In the data rows, zero lies at 4.5, halfway between 4 and 5.
One hidden rule gives every row of this table a label. Here are some rows, each with its label.
[6, 4, 4, 6, 5, 6, 5, 4, 4, 7, 4, 0, 3, 5, 7, 3, 9, 4, 7, 4, 4, 4, 4, 6, 5, 5, 8, 6, 2, 5, 1, 8, 5, 4, 0, 1, 4, 9, 5, 5, 5, 4, 7, 6, 6, 3, 0, 6] h
[6, 2, 4, 3, 5, 4, 5, 3, 3, 3, 2, 6, 5, 5, 3, 3, 8, 4, 4, 4, 3, 5, 7, 6, 6, 8, 6, 3, 4, 6, 7, 8, 5, 4, 5, 5, 3, 6, 5, 5, 6, 9, 7, 5, 5, 4, 7, 5] g
[6, 4, 4, 6, 4, 7, 5, 3, 3, 7, 2, 0, 2, 2, 6, 3, 9, 2, 7, 5, 4, 8, 5, 5, 5, 9, 6, 4, 3, 5, 3, 9, 5, 3, 5, 3, 5, 4, 4, 4, 4, 5, 7, 6, 6, 4, 4, 5] e
[4, 5, 5, 4, 4, 6, 6, 5, 5, 8, 3, 7, 5, 8, 5, 5, 6, 5, 6, 3, 8, 6, 4, 7, 4, 7, 9, 5, 4, 4, 8, 4, 4, 5, 1, 5, 4, 2, 4, 3, 3, 1, 4, 4, 4, 2, 6, 4] e
[6, 5, 4, 4, 5, 5, 4, 3, 4, 0, 5, 3, 2, 0, 6, 3, 8, 4, 9, 7, 1, 6, 0, 2, 6, 9, 9, 5, 4, 6, 1, 4, 7, 2, 9, 0, 3, 3, 6, 5, 5, 8, 7, 6, 6, 7, 6, 5] h
[4, 4, 5, 3, 5, 7, 5, 6, 6, 4, 4, 6, 6, 3, 3, 7, 0, 5, 1, 5, 4, 4, 6, 3, 5, 3, 2, 4, 4, 5, 2, 6, 4, 5, 4, 4, 5, 4, 5, 4, 4, 5, 2, 5, 3, 4, 3, 4] g
[5, 4, 4, 3, 4, 2, 4, 4, 3, 1, 6, 4, 3, 5, 4, 5, 6, 5, 4, 4, 4, 4, 2, 4, 4, 3, 3, 2, 5, 5, 5, 7, 4, 6, 4, 3, 5, 5, 5, 6, 4, 4, 2, 4, 5, 6, 9, 4] h
[6, 6, 4, 6, 6, 6, 4, 5, 4, 9, 4, 6, 4, 4, 5, 6, 6, 6, 2, 4, 4, 8, 5, 4, 4, 5, 5, 4, 4, 5, 4, 5, 3, 4, 7, 4, 4, 9, 5, 5, 5, 1, 2, 4, 5, 5, 4, 6] d
[3, 5, 4, 4, 6, 2, 6, 5, 4, 5, 2, 4, 3, 7, 5, 4, 3, 4, 8, 3, 5, 6, 4, 6, 5, 2, 3, 5, 3, 5, 4, 7, 6, 5, 6, 3, 4, 8, 4, 5, 5, 6, 5, 5, 5, 6, 7, 6] f
[3, 5, 6, 2, 3, 4, 4, 6, 6, 3, 7, 7, 6, 8, 0, 7, 2, 6, 3, 5, 3, 3, 6, 2, 5, 1, 4, 3, 6, 6, 5, 1, 2, 5, 7, 6, 4, 2, 3, 5, 4, 3, 0, 5, 4, 4, 3, 3] g
[4, 5, 5, 3, 5, 5, 5, 3, 4, 9, 4, 7, 5, 7, 4, 4, 6, 5, 3, 4, 5, 6, 8, 3, 5, 6, 2, 5, 5, 6, 6, 1, 4, 4, 6, 4, 4, 6, 5, 5, 4, 5, 2, 4, 4, 4, 6, 4] g
[4, 5, 4, 5, 5, 4, 5, 4, 4, 5, 7, 3, 7, 5, 7, 3, 3, 4, 4, 5, 6, 4, 6, 3, 4, 6, 3, 5, 5, 6, 7, 7, 4, 3, 0, 7, 5, 5, 4, 5, 6, 2, 4, 3, 4, 5, 3, 5] g
[3, 6, 4, 3, 4, 6, 4, 4, 5, 4, 4, 5, 5, 7, 3, 6, 4, 5, 4, 5, 2, 8, 7, 5, 5, 0, 3, 5, 5, 5, 5, 9, 5, 4, 5, 4, 5, 2, 3, 5, 4, 0, 0, 4, 4, 3, 4, 4] g
[3, 5, 5, 1, 4, 5, 3, 4, 6, 3, 4, 8, 7, 5, 1, 5, 3, 5, 3, 6, 3, 2, 4, 3, 6, 2, 6, 4, 5, 4, 2, 1, 3, 6, 4, 5, 4, 2, 5, 5, 4, 5, 0, 4, 4, 6, 4, 3] i
[2, 3, 4, 0, 4, 0, 5, 4, 4, 0, 6, 5, 3, 5, 3, 6, 1, 4, 4, 5, 2, 4, 1, 1, 6, 4, 2, 3, 6, 6, 5, 0, 4, 6, 9, 3, 2, 0, 6, 7, 5, 5, 3, 4, 5, 4, 3, 4] e
[4, 4, 5, 5, 7, 1, 4, 6, 4, 2, 9, 9, 4, 1, 5, 5, 5, 4, 5, 5, 1, 3, 2, 4, 7, 6, 9, 4, 5, 3, 3, 7, 5, 6, 9, 4, 3, 0, 5, 4, 5, 5, 5, 5, 5, 5, 6, 5] e
[4, 4, 5, 4, 6, 3, 4, 5, 5, 6, 6, 4, 5, 6, 4, 3, 3, 3, 7, 6, 6, 6, 2, 2, 5, 5, 5, 4, 4, 5, 6, 3, 5, 5, 4, 6, 5, 8, 6, 5, 3, 5, 5, 5, 4, 5, 6, 4] h
[3, 4, 6, 5, 4, 8, 4, 7, 6, 3, 6, 3, 5, 5, 2, 5, 1, 5, 2, 4, 4, 4, 2, 4, 4, 2, 2, 4, 6, 5, 5, 2, 3, 7, 4, 8, 4, 0, 6, 5, 4, 3, 1, 3, 5, 5, 5, 5] e
[4, 5, 6, 5, 3, 1, 3, 6, 6, 5, 8, 5, 5, 8, 2, 6, 3, 5, 0, 4, 7, 4, 4, 5, 5, 2, 5, 5, 4, 4, 5, 4, 5, 5, 5, 6, 4, 2, 4, 4, 3, 1, 0, 4, 3, 5, 9, 3] i
[7, 3, 4, 3, 5, 1, 4, 3, 4, 2, 4, 8, 4, 2, 5, 5, 3, 4, 7, 7, 1, 5, 4, 3, 5, 8, 8, 4, 4, 4, 1, 4, 5, 5, 9, 5, 4, 4, 6, 5, 7, 6, 6, 6, 5, 4, 9, 4] i
[2, 4, 4, 6, 5, 6, 5, 4, 5, 7, 6, 6, 6, 6, 6, 6, 2, 5, 4, 4, 4, 4, 5, 6, 5, 5, 3, 5, 5, 4, 3, 8, 5, 3, 6, 4, 6, 8, 4, 3, 4, 2, 4, 4, 5, 3, 2, 4] h
[6, 4, 5, 5, 5, 5, 5, 3, 5, 0, 5, 2, 7, 1, 5, 5, 5, 4, 5, 2, 8, 4, 3, 6, 5, 5, 8, 5, 5, 5, 1, 5, 4, 5, 8, 1, 3, 4, 3, 5, 6, 5, 3, 5, 4, 5, 3, 6] f
[7, 4, 3, 6, 5, 3, 5, 2, 4, 5, 5, 1, 0, 0, 7, 2, 7, 4, 6, 5, 6, 3, 0, 5, 6, 9, 9, 5, 4, 8, 3, 9, 6, 4, 6, 1, 5, 5, 6, 4, 6, 7, 7, 6, 5, 3, 6, 5] f
[4, 4, 5, 8, 3, 5, 5, 8, 5, 5, 3, 2, 5, 1, 6, 6, 7, 5, 6, 7, 7, 7, 9, 5, 5, 4, 5, 5, 5, 4, 2, 4, 7, 4, 3, 4, 5, 7, 6, 4, 5, 3, 5, 5, 6, 3, 2, 5] i
[5, 6, 5, 5, 5, 4, 3, 6, 6, 3, 6, 3, 4, 8, 5, 6, 3, 5, 1, 2, 5, 3, 9, 5, 5, 2, 2, 4, 5, 5, 7, 0, 4, 4, 0, 9, 4, 3, 4, 4, 3, 3, 6, 4, 4, 1, 8, 4] i
[3, 5, 5, 8, 5, 9, 5, 2, 4, 6, 6, 3, 4, 5, 5, 5, 4, 4, 6, 5, 4, 3, 1, 6, 4, 3, 6, 6, 4, 3, 5, 4, 5, 5, 1, 4, 6, 5, 4, 4, 5, 3, 7, 5, 5, 4, 4, 6] f
[6, 3, 5, 4, 3, 6, 5, 4, 3, 1, 6, 6, 6, 7, 4, 5, 4, 5, 5, 4, 5, 4, 7, 4, 4, 7, 5, 5, 5, 5, 0, 6, 5, 6, 4, 4, 3, 9, 6, 4, 4, 3, 3, 4, 4, 3, 1, 4] d
[7, 4, 4, 3, 5, 2, 4, 0, 3, 4, 4, 6, 3, 5, 5, 4, 7, 4, 6, 5, 0, 4, 4, 4, 5, 6, 6, 4, 5, 4, 1, 5, 4, 3, 7, 4, 5, 7, 6, 6, 5, 9, 6, 6, 5, 4, 4, 5] d
[3, 6, 6, 3, 3, 3, 3, 6, 6, 5, 6, 9, 9, 4, 2, 6, 1, 6, 0, 6, 6, 4, 4, 3, 5, 0, 1, 3, 5, 3, 8, 0, 3, 8, 3, 5, 4, 2, 4, 6, 5, 0, 0, 3, 3, 3, 2, 3] i
[6, 4, 4, 2, 5, 3, 4, 5, 5, 7, 6, 3, 2, 4, 5, 6, 1, 4, 3, 6, 2, 2, 0, 3, 6, 3, 5, 4, 5, 7, 4, 5, 3, 6, 5, 4, 3, 1, 5, 6, 6, 5, 4, 4, 4, 5, 8, 4] f
[4, 5, 5, 3, 4, 2, 3, 6, 3, 0, 4, 8, 4, 2, 3, 5, 0, 6, 5, 3, 5, 2, 1, 3, 5, 2, 7, 3, 6, 5, 2, 0, 4, 6, 6, 5, 3, 0, 5, 5, 4, 2, 0, 3, 3, 6, 8, 3] i
[6, 4, 4, 8, 5, 8, 5, 6, 3, 3, 5, 2, 3, 6, 7, 3, 7, 4, 8, 5, 7, 7, 7, 7, 4, 8, 4, 5, 2, 4, 3, 9, 5, 3, 7, 6, 5, 9, 5, 3, 7, 6, 7, 6, 3, 2, 2, 5] d
[4, 4, 5, 3, 4, 5, 3, 6, 4, 3, 5, 6, 7, 2, 3, 5, 2, 5, 6, 3, 3, 4, 4, 2, 5, 7, 6, 5, 5, 3, 5, 2, 1, 6, 5, 5, 4, 3, 3, 6, 5, 4, 4, 3, 4, 5, 9, 4] i
[4, 5, 5, 7, 6, 7, 4, 2, 4, 6, 4, 3, 4, 8, 5, 7, 6, 4, 3, 4, 6, 6, 6, 6, 4, 9, 5, 6, 6, 4, 5, 9, 5, 3, 4, 2, 5, 3, 6, 4, 4, 4, 2, 4, 5, 6, 6, 5] i
[6, 5, 4, 7, 5, 4, 6, 2, 4, 0, 5, 5, 2, 2, 6, 0, 8, 3, 7, 5, 0, 5, 3, 6, 3, 9, 8, 4, 3, 5, 2, 9, 7, 2, 4, 0, 4, 3, 5, 4, 6, 9, 8, 6, 6, 7, 5, 5] f
[6, 4, 4, 4, 5, 5, 5, 4, 4, 9, 4, 0, 0, 3, 5, 3, 9, 3, 4, 5, 3, 7, 5, 6, 4, 9, 6, 5, 4, 4, 1, 5, 7, 3, 4, 3, 5, 9, 4, 3, 5, 6, 3, 5, 6, 5, 5, 7] h
[4, 3, 4, 4, 4, 0, 5, 3, 4, 5, 6, 9, 5, 4, 5, 3, 3, 3, 5, 5, 0, 6, 1, 4, 6, 5, 9, 4, 5, 5, 0, 3, 5, 4, 7, 3, 4, 0, 6, 6, 6, 6, 7, 5, 6, 6, 8, 5] e
[4, 5, 4, 5, 5, 7, 5, 5, 3, 3, 2, 0, 5, 3, 5, 5, 4, 5, 6, 5, 4, 6, 4, 5, 4, 5, 7, 5, 4, 5, 2, 6, 5, 4, 2, 6, 5, 5, 5, 4, 5, 3, 5, 5, 4, 4, 7, 6] f
[5, 5, 4, 5, 6, 2, 5, 2, 3, 6, 5, 7, 4, 1, 6, 3, 3, 4, 5, 5, 4, 5, 0, 5, 5, 6, 4, 4, 4, 6, 1, 4, 5, 3, 6, 5, 6, 2, 5, 5, 6, 8, 7, 6, 6, 5, 6, 5] f
[4, 5, 5, 4, 4, 8, 5, 4, 6, 5, 1, 8, 8, 9, 6, 5, 3, 6, 1, 3, 7, 5, 6, 5, 4, 0, 1, 6, 5, 4, 7, 7, 5, 5, 3, 6, 6, 9, 3, 5, 2, 3, 4, 4, 3, 2, 1, 4] d
[2, 6, 6, 6, 4, 8, 4, 5, 5, 9, 2, 4, 3, 7, 2, 5, 2, 6, 6, 0, 5, 7, 7, 5, 3, 3, 0, 5, 5, 4, 5, 4, 3, 5, 0, 7, 5, 4, 3, 3, 4, 1, 3, 3, 4, 2, 0, 3] i
[3, 5, 4, 5, 4, 5, 5, 3, 5, 7, 3, 1, 4, 8, 5, 3, 5, 5, 6, 4, 6, 8, 9, 6, 4, 6, 1, 5, 4, 2, 6, 8, 6, 3, 4, 5, 6, 7, 4, 5, 6, 5, 4, 5, 4, 3, 4, 4] i
[5, 4, 4, 2, 5, 1, 4, 3, 4, 4, 6, 5, 4, 2, 5, 6, 4, 4, 5, 5, 3, 2, 2, 6, 5, 4, 7, 5, 6, 7, 0, 4, 5, 6, 6, 4, 5, 2, 5, 5, 4, 5, 7, 5, 3, 6, 9, 5] f
[6, 5, 5, 7, 4, 6, 6, 2, 5, 5, 1, 1, 5, 3, 7, 4, 6, 4, 4, 6, 7, 6, 4, 9, 4, 2, 4, 5, 3, 2, 6, 9, 4, 1, 2, 3, 5, 9, 5, 4, 6, 2, 6, 4, 5, 2, 0, 5] f
[5, 5, 4, 5, 3, 5, 4, 7, 4, 4, 4, 5, 5, 2, 4, 3, 8, 4, 4, 4, 6, 6, 1, 7, 5, 9, 0, 5, 5, 4, 4, 5, 5, 4, 4, 4, 5, 5, 4, 4, 3, 3, 6, 4, 4, 2, 0, 5] h
[5, 4, 4, 6, 5, 3, 5, 6, 4, 4, 4, 3, 3, 8, 6, 1, 5, 3, 9, 6, 5, 4, 3, 5, 4, 6, 3, 6, 4, 6, 5, 5, 5, 5, 6, 4, 4, 7, 4, 5, 5, 7, 5, 5, 6, 4, 5, 5] h
[3, 5, 6, 1, 3, 4, 3, 9, 6, 5, 8, 9, 7, 5, 1, 8, 0, 5, 2, 4, 7, 3, 2, 2, 5, 0, 1, 4, 6, 4, 6, 0, 3, 6, 4, 8, 4, 2, 4, 6, 3, 3, 1, 3, 3, 5, 4, 4] d
[3, 4, 3, 4, 4, 9, 5, 4, 4, 3, 3, 4, 6, 4, 4, 6, 8, 4, 6, 4, 7, 7, 6, 4, 4, 1, 4, 4, 3, 4, 5, 7, 3, 4, 4, 5, 6, 5, 5, 5, 5, 3, 3, 6, 4, 3, 4, 4] g
[4, 5, 4, 7, 3, 9, 6, 7, 5, 6, 2, 4, 5, 8, 7, 2, 7, 5, 7, 4, 9, 7, 8, 7, 3, 3, 1, 7, 3, 4, 7, 7, 3, 4, 3, 7, 7, 7, 3, 3, 4, 4, 3, 4, 5, 3, 0, 5] e
[4, 4, 4, 0, 5, 3, 4, 2, 5, 0, 4, 7, 5, 6, 3, 7, 2, 4, 3, 7, 5, 1, 2, 5, 5, 2, 2, 4, 6, 6, 5, 1, 1, 6, 6, 3, 2, 0, 5, 5, 3, 8, 3, 4, 5, 7, 6, 3] e
[3, 7, 6, 6, 2, 9, 5, 5, 4, 5, 2, 2, 9, 7, 4, 3, 3, 6, 2, 2, 9, 7, 7, 5, 3, 5, 0, 6, 5, 3, 6, 6, 5, 5, 3, 5, 7, 9, 3, 3, 2, 0, 6, 3, 5, 4, 4, 4] d
[7, 4, 4, 5, 6, 3, 5, 4, 5, 4, 6, 7, 1, 2, 5, 1, 5, 3, 6, 6, 1, 4, 3, 4, 6, 9, 9, 3, 5, 4, 5, 1, 6, 5, 6, 5, 3, 0, 6, 6, 4, 6, 7, 5, 5, 6, 6, 4] e
[4, 6, 4, 9, 4, 7, 5, 7, 5, 8, 2, 1, 7, 9, 5, 6, 3, 6, 4, 2, 7, 7, 6, 6, 3, 1, 3, 5, 4, 3, 6, 6, 3, 3, 0, 5, 5, 8, 3, 3, 3, 3, 0, 3, 4, 2, 4, 5] d
[4, 7, 5, 3, 2, 5, 5, 6, 4, 5, 3, 7, 5, 5, 2, 5, 3, 6, 1, 5, 7, 6, 8, 5, 4, 2, 4, 5, 4, 3, 6, 4, 4, 5, 4, 9, 4, 2, 4, 5, 3, 1, 4, 5, 4, 3, 5, 5] g
[4, 4, 5, 6, 5, 6, 5, 6, 4, 7, 6, 7, 6, 7, 4, 8, 5, 5, 3, 4, 9, 7, 7, 3, 4, 1, 0, 4, 4, 4, 8, 4, 5, 4, 0, 2, 4, 5, 3, 6, 3, 3, 3, 3, 3, 5, 3, 4] g
[5, 7, 4, 6, 4, 6, 5, 6, 4, 9, 4, 0, 4, 8, 2, 3, 6, 4, 8, 3, 9, 7, 9, 6, 3, 4, 3, 6, 3, 3, 6, 9, 5, 3, 1, 5, 7, 7, 4, 3, 4, 3, 7, 4, 6, 1, 0, 5] i
[6, 5, 4, 3, 5, 3, 5, 4, 5, 3, 4, 7, 3, 2, 4, 7, 3, 5, 2, 6, 4, 2, 5, 5, 4, 9, 8, 4, 4, 5, 5, 2, 4, 4, 7, 1, 3, 6, 6, 6, 5, 0, 9, 5, 4, 4, 3, 5] f
Which column or columns does the hidden rule look at? Columns are counted from 0, in order:
6 22 37
Which label does each new row get?
[6, 5, 5, 3, 4, 5, 4, 6, 4, 4, 4, 4, 3, 7, 4, 6, 4, 4, 5, 6, 3, 4, 2, 4, 4, 9, 8, 4, 5, 5, 3, 4, 4, 4, 8, 5, 6, 6, 5, 4, 5, 4, 4, 4, 4, 6, 4, 5] h
[6, 3, 4, 1, 4, 5, 4, 7, 6, 0, 9, 9, 7, 0, 0, 6, 4, 5, 0, 6, 0, 2, 2, 3, 6, 0, 9, 4, 6, 6, 5, 0, 3, 6, 9, 7, 3, 0, 4, 6, 3, 6, 1, 4, 5, 7, 8, 3] e
[6, 4, 5, 5, 5, 0, 4, 4, 4, 2, 5, 4, 6, 2, 4, 5, 5, 5, 3, 6, 4, 4, 2, 4, 5, 6, 5, 5, 5, 6, 5, 1, 4, 6, 9, 5, 5, 0, 6, 5, 5, 7, 3, 5, 5, 5, 6, 4] e
[6, 3, 5, 4, 6, 4, 5, 0, 3, 1, 6, 5, 0, 0, 4, 4, 6, 5, 5, 6, 2, 0, 2, 4, 5, 9, 6, 3, 4, 7, 0, 4, 6, 4, 6, 4, 4, 0, 5, 6, 6, 9, 4, 5, 5, 6, 8, 5] e
[5, 3, 5, 1, 6, 0, 4, 7, 5, 0, 7, 9, 0, 3, 1, 8, 0, 4, 3, 7, 0, 2, 0, 0, 6, 5, 9, 2, 6, 7, 6, 0, 2, 7, 7, 4, 2, 4, 6, 6, 5, 6, 0, 5, 5, 7, 9, 3] h
[5, 6, 4, 6, 4, 8, 5, 4, 6, 9, 2, 1, 8, 1, 3, 4, 5, 6, 5, 2, 5, 6, 8, 6, 3, 6, 3, 4, 4, 3, 7, 7, 5, 4, 4, 5, 4, 9, 4, 4, 4, 3, 6, 4, 5, 1, 0, 5] d
[5, 5, 5, 6, 4, 4, 4, 4, 6, 6, 3, 5, 5, 5, 5, 4, 3, 4, 4, 3, 6, 5, 8, 4, 4, 4, 3, 5, 4, 4, 6, 8, 5, 5, 6, 4, 6, 9, 3, 5, 4, 0, 6, 4, 5, 3, 4, 4] d
[4, 5, 5, 9, 5, 7, 5, 2, 6, 8, 0, 0, 5, 7, 6, 4, 7, 5, 5, 1, 9, 7, 7, 7, 4, 5, 0, 6, 4, 5, 9, 7, 6, 4, 5, 3, 5, 3, 6, 3, 6, 2, 6, 5, 4, 4, 0, 5] g
[5, 6, 5, 8, 6, 4, 5, 5, 4, 7, 4, 4, 8, 9, 5, 4, 7, 5, 5, 3, 5, 7, 7, 4, 5, 7, 3, 5, 4, 5, 8, 5, 6, 4, 1, 4, 6, 6, 5, 2, 4, 9, 4, 5, 4, 2, 2, 6] g
[5, 4, 4, 3, 4, 4, 4, 3, 5, 7, 5, 6, 4, 7, 4, 2, 5, 4, 0, 2, 2, 4, 0, 4, 4, 4, 9, 4, 5, 4, 6, 4, 5, 4, 3, 5, 5, 7, 6, 5, 6, 5, 2, 5, 5, 6, 4, 3] h
[6, 3, 4, 0, 7, 2, 4, 1, 3, 0, 6, 5, 3, 1, 5, 2, 6, 2, 6, 6, 0, 4, 2, 6, 6, 6, 4, 5, 4, 6, 1, 2, 7, 5, 6, 0, 3, 0, 6, 5, 7, 9, 7, 6, 4, 8, 7, 5] e
[6, 3, 4, 6, 6, 3, 4, 3, 4, 6, 4, 8, 6, 2, 5, 2, 6, 4, 6, 5, 5, 4, 1, 6, 5, 3, 0, 5, 4, 4, 2, 3, 4, 4, 3, 5, 5, 8, 4, 3, 5, 4, 7, 6, 4, 4, 5, 4] h
[1, 6, 5, 8, 2, 7, 5, 7, 5, 9, 2, 0, 9, 7, 3, 5, 3, 5, 4, 3, 9, 5, 9, 5, 3, 3, 2, 5, 5, 1, 7, 4, 4, 3, 1, 7, 5, 7, 3, 2, 3, 0, 2, 4, 4, 2, 0, 4] i
[4, 4, 5, 2, 5, 4, 5, 5, 5, 2, 5, 4, 1, 1, 5, 0, 5, 4, 2, 5, 4, 4, 1, 2, 6, 6, 3, 4, 5, 4, 2, 9, 4, 3, 7, 3, 4, 4, 4, 5, 5, 4, 3, 5, 4, 4, 9, 3] f
[3, 7, 6, 4, 1, 7, 3, 8, 5, 9, 4, 4, 8, 9, 5, 9, 2, 6, 1, 4, 9, 6, 7, 5, 3, 0, 0, 5, 5, 4, 8, 5, 1, 6, 2, 9, 5, 3, 3, 5, 3, 2, 2, 3, 3, 3, 0, 4] i
[6, 3, 4, 2, 7, 1, 6, 2, 3, 0, 6, 5, 3, 2, 4, 4, 6, 4, 7, 7, 3, 0, 0, 3, 4, 7, 6, 3, 4, 4, 2, 6, 5, 3, 6, 1, 3, 3, 5, 5, 5, 8, 7, 6, 5, 5, 7, 5] f
[4, 5, 5, 4, 6, 6, 4, 4, 4, 5, 2, 4, 7, 3, 6, 4, 5, 4, 8, 4, 6, 5, 6, 6, 5, 2, 6, 5, 4, 4, 8, 7, 6, 5, 2, 6, 6, 9, 4, 5, 5, 8, 4, 5, 5, 3, 2, 5] d
[6, 3, 5, 3, 4, 1, 3, 5, 5, 1, 4, 6, 1, 5, 3, 8, 1, 5, 4, 7, 3, 4, 5, 3, 5, 4, 9, 3, 4, 4, 5, 2, 3, 7, 4, 4, 4, 0, 4, 6, 5, 5, 2, 5, 4, 7, 6, 3] i
[4, 6, 4, 7, 3, 7, 5, 3, 5, 8, 1, 0, 6, 9, 8, 7, 6, 5, 8, 1, 8, 7, 9, 5, 3, 6, 0, 6, 3, 3, 6, 7, 3, 2, 0, 5, 6, 9, 4, 2, 4, 3, 5, 5, 5, 3, 0, 5] i
[3, 4, 4, 9, 4, 5, 4, 6, 4, 8, 5, 1, 5, 4, 7, 4, 7, 5, 6, 4, 8, 5, 6, 7, 3, 3, 2, 6, 3, 2, 6, 6, 4, 4, 7, 6, 5, 9, 4, 4, 3, 5, 3, 5, 4, 5, 1, 5] d
[6, 4, 4, 5, 4, 5, 4, 4, 4, 2, 3, 7, 4, 2, 5, 1, 5, 4, 6, 3, 3, 5, 1, 5, 5, 5, 4, 4, 3, 5, 5, 4, 4, 4, 4, 5, 5, 4, 5, 4, 5, 5, 5, 4, 6, 4, 6, 5] h
[6, 4, 4, 3, 5, 3, 6, 5, 4, 4, 1, 4, 5, 0, 5, 2, 6, 4, 8, 6, 4, 5, 2, 5, 4, 9, 3, 5, 4, 4, 4, 8, 5, 3, 7, 4, 4, 6, 5, 4, 5, 7, 2, 5, 5, 4, 7, 7] f
[5, 5, 3, 9, 4, 6, 4, 2, 5, 3, 1, 8, 3, 5, 3, 5, 7, 4, 5, 5, 3, 4, 5, 3, 5, 9, 6, 4, 3, 4, 2, 9, 5, 4, 3, 5, 5, 4, 4, 5, 5, 5, 8, 5, 4, 5, 7, 6] i
[4, 5, 5, 5, 4, 4, 3, 9, 5, 1, 4, 8, 6, 1, 4, 7, 1, 4, 3, 3, 3, 1, 4, 2, 5, 0, 4, 4, 5, 4, 6, 3, 4, 6, 4, 4, 4, 0, 5, 6, 4, 2, 0, 4, 4, 5, 7, 2] i
[6, 5, 5, 4, 4, 5, 5, 6, 5, 9, 5, 4, 5, 3, 4, 5, 6, 5, 6, 4, 4, 7, 2, 5, 5, 3, 7, 4, 4, 4, 3, 4, 6, 4, 2, 6, 3, 4, 5, 4, 5, 5, 6, 5, 5, 6, 6, 4] f
[4, 5, 4, 6, 3, 7, 5, 4, 4, 8, 4, 2, 6, 6, 5, 5, 2, 6, 6, 4, 8, 7, 9, 5, 4, 2, 2, 6, 4, 1, 9, 6, 4, 5, 4, 7, 5, 8, 3, 3, 3, 4, 6, 3, 5, 4, 1, 5] i
